(in the rows, 128 means zero)
One turn moves every row onto another: examples first, then more rows asked
K_717: [106 119  99 115 152 126 102 107 121 122 107 134 127 150  83  82 142 110
 117 155 110 145 112 137 142 123 148]
K_905: [127 127 134 112 106 100 130 135  90 130 160 116 140  74 118 133  98 126
 106 131 134 109 127 114 118 145  93]
K_87: [117 149 148  94 124 138 152 153 143 145 117 148 121 123 155 156 146 170
 136 116 155  95 144 110 129 139 145]
K_70: [106  99 118 136 148 110 125 123 130 125 125 140 108 137 132 104 101 103
 153 130 135 130 155 163 183 106 110]
K_322: [ 92 120 159 130 149 150 116 129 126 126 120 158 160 140  90 123 113  80
 108 111 152 118 147 131 149 120 132]
K_324: [122 120 104 134 130 115 143 120 140 163 125 106  92 128 116 109 103 111
 153 107 156 144 161 146 152 105 135]
K_403: [155 122 118 152 124 139 139 131 116 103 110 121 130 106 154 148 117 136
 109 110  84 134 121 119 102 122  88]
K_536: [123 162 124 111 141 150 147 149 124 119  94 133 111 128 173 133 141 175
 143 138 110 105 109 134 151 119 147]
K_562: [150 159 110 104 147 139 124 112 117 108 121 149  98 167 164 129 126 180
 139 140 108 117 116 148 141 115 147]
K_977: [160 156 135 137 121 158 139 143 108 113  85 117 137 131 153 128 147 133
  94 120  97 123 106  99 116 125 132]
K_932: [102 103 103 121 164 118 102 123 115 114 120 140 110 137  97  76 131 114
 129 136 109 122 139 154 161 134 130]
K_655: [114 157 150  82 117  96 131 141 102 137 146 136 117 115 144 116 146 161
 139 160 156  95 127 113 142 146 134]
K_105: [104 138 134 118 157 130 131  88 123 140 127 117 117 177 117 111 134 121
 149 144 166 160 121 154 125  81 124]
K_872: [100 100 116 134 146 107 111 107 131 110 118 161 138 144 123 114 116  91
 144 149 113 140 132 157 164  93 119]
K_574: [114 111 124 141 116 106 135 111 140 157 117 134 114 134 124 135 105  83
 157 124 158 149 151 150 139  90 133]
K_355: [117 146 157 115 116  94 134 116 122 114 154 157 135 108 142 153 121 158
 151 164 148 130 127 105 111 140  91]
K_14: [ 95 121 105 124 160 148 129  96 163 133 115 144 132 150  85 138 125 132
 144 122 130 162 129 140 107 104 137]
K_899: [150 156 135 105 105 136 139 127 148 145 130 164 122 138 138 174 103 152
 134 110 151 111 150 112 125 132 163]
K_534: [105  93 123 126 138 139 114 119 149 131 113 158 158 143  85 127 127  85
 100 110 131 134 146 124 129 120 134]
K_884: [102 151 166 122 147 145 132 113 107 141 132 120 143 162 110 105 115  92
 122 128 179 132 132 135 160  91 127]
K_851: [136 131 111 143 131 152 144 143 112 112 108 113 133  85 148 149  94 140
 110 109  87 120 108 135 127 119 105]
K_998: [ 85 138 125 128 171 158 119 111 144 119 126 156 150 134  73 134 113 120
 135 107 126 136 137 135 115 112 145]
K_804: [147 147 141 116 143 142 106 103  70  94 144 136 132 148 130 119  94 137
  91 152 114 121  90 145 128 134 101]
K_338: [142 117 145 124 103  94 127 126  99 123 151 127 130  96 129 133 119 129
 108 139 138 126 134 101  99 156  75]
K_982: [133 148 151  94 113  97 134 132 122 129 134 142 112 139 153 117 160 167
 136 166 155 118 131  94 133 154 115]
K_174: [136 161 148 114 107 131 150 144 152 136 103 153 128 130 156 153 150 159
 139 135 141 119 135  86 127 139 146]
K_650: [119 125  89 118 145 123 119 121 125 150 119 105  95 131  79  81 131 120
 128 112 129 135 146 136 130 132 153]
K_263: [167 157 134 114 119 165 120 133  96 132 103 131 122 151 127 129 122 128
  77 109 122 105 116 119 116 143 162]
K_625: [147 151 122 121 135 142 145 138 137 108  91 136 115 146 178 131 158 173
 136 136 102 125 117 111 135 119 129]
K_871: [142 147 133 117 138 177 145 154 108 126  91 105 130 129 152 127 140 149
  84 105 114 105 108 119 129 128 130]
K_516: [128 133 133 118 146 138 130 124  79 100 149 105 147 107 135 123 108 146
  91 128 110 119  99 133 120 119  71]
K_316: [128 146 140 108 128 112 126  98 121 107 169 170 132 135 141 163  77 161
 145 153 142 126 124 139 137 122 102]
K_46: [160 113 132 116  95 115 119 123 105 137 150 139 121 112 117 144  79 116
  89 120 146 114 141 122 123 165 107]
K_839: [103 136 149  95 132 100 136 122 115 117 176 148 140 102 139 151 113 167
 142 141 150 110 135 123 119 128  87]
K_310: [139 142 145 138 130 122 122 115  79  92 138 121 144 110 139 127 116 131
 106 147 104 135  99 116 100 126  75]
K_994: [155 152 140  80 109 105 117 116  96 136 153 136 106 160 136 105 126 151
 110 155 161 107 128 117 150 149 137]
K_963: [112 110 153 118 134 121 117 112 108 139 125 132 144 170 116 101 137  72
 106 132 165 132 138 137 147  96 120]
K_270: [121 131 107 123 122 125 127 110 131 170 105 106 104 141  85 104 133 101
 129 131 155 154 131 130 117 122 161]
K_654: [156 119 106 141 132 150 127 120 126 108 118 152 113 121 144 167  77 144
 119 104  91 123 126 152 115 132 116]
K_268: [ 95 169 133 121 169 153 135  96 124 132 136 117 133 157  93 117 117 133
 149 123 154 151 122 140 125  82 139]

K_655 -> K_87
K_998 -> K_932
K_625 -> K_977
Where do these go?
K_562 -> K_263
K_534 -> K_872

One turn moves every row onto another: examples first, then more rows asked
K_387: [138 150 108 140 169  71 146 164 132 155 132 147  84 123 131 112 136 159
 131 167 155 101 125 131 137 172]
K_451: [121 129 104 120 159 161 103 122 114 134 107 155 130 110 141  79 134 130
  81 154 153 105 128 108 136 131]
K_129: [194 116 104 124 146 135 135 171 118 132 170 104 110 138 101  93 159 133
  86 118 142 117 165 100 130 147]
K_764: [154 100 106 121 151 130 173 143 131 135 195 128 141 165 171 126 173 173
 105 167 106 121 143 138 161 138]
K_841: [116 130  94 118 155 160 111 118 107 125 110 154 149 106 138  89 137 146
  82 148 150 103 144 128 127 130]
K_376: [121 104 129 137 135 170 156 174 123 125 174 123 117 157 155 139 116 177
 133 120 160  84 130 145 129 178]
K_301: [138 161 120 129 138 138 141 124 133 158 163 173 129 124 207 120 122 155
 111 129 142 124 104 117 157 149]
K_380: [137 143 113 137 164  83 143 164 117 149 125 132  74 113 143 111 145 168
 140 175 149  91 129 134 136 164]
K_258: [100 110 132 147 129 168 161 175 124 138 169 130 127 154 166 127 123 171
 145 118 161 101 117 127 142 178]
K_955: [146 115 145 115 150  96 182 172 113 157 178 126 154 131 131 120 112 141
 133 145 130 150 147 110 143 136]
K_271: [122 134  82 109 149 145  98 124 100 130 114 150 129 114 129  91 142 136
  72 158 157 109 146 116 130 137]
K_774: [149 135 122 113 153 102 103 142 123 171 141 113 119 144 164 100 121 134
  90 172 154 165 132 128 164 130]
K_193: [120 127 102 124 154 159 103 116 114 114 106 149 137 123 138  84 136 130
  89 152 158  91 148 128 125 148]
K_678: [104 107 126 135 120 176 165 169 116 143 163 120 117 155 156 137 111 170
 131 125 162 102 135 138 128 175]
K_164: [129 152 124 140 163  68 132 165 122 154 127 134  91 114 138 127 120 163
 129 160 149 103 132 140 132 160]
K_103: [148 105 105 116 154 139 159 135 142 133 175 132 140 163 187 118 197 156
 118 170 117 114 155 126 153 131]
K_829: [129 153 115 155 166  85 141 161 124 149 115 138  93 125 125 103 124 170
 128 164 150 100 130 141 128 181]
K_24: [185 112 119 135 142 128 136 152 121 128 171  99 134 135 101  92 156 124
  90 104 145 135 161 100 144 145]
K_345: [144 107 102 118 162 126 163 138 138 142 177 126 145 158 190 114 191 161
 100 166 107 120 141 141 165 145]
K_412: [155 110 116 109 152 133 163 146 136 152 183 129 137 161 198 126 174 153
 100 165 100 123 147 124 157 134]
K_565: [195 115 113 126 145 138 142 148 127 137 172 101 108 143 100  96 149 139
  90 113 153 132 158  89 135 153]
K_291: [109 111 127 127 130 167 170 159 116 145 158 129 110 145 174 144 130 177
 138 128 166  97 121 137 135 189]
K_911: [104 115 116 141 133 159 152 150 148 157 156 134 138 134 141 103 148 101
  75 101 130 122 107 117 160 135]
K_513: [188 111 110 126 152 152 146 149 141 138 162 110 128 146 101  96 172 130
  86 109 151 133 159  99 132 144]
K_514: [ 99 136 133 148 165 118 136 154 117 149 141  91 139 116 130  97 114 172
 110  97 132 126 120  91 133 167]

K_841 -> K_345
K_129 -> K_376
Where do these go?
K_258 -> K_451
K_271 -> K_764
K_301 -> K_774

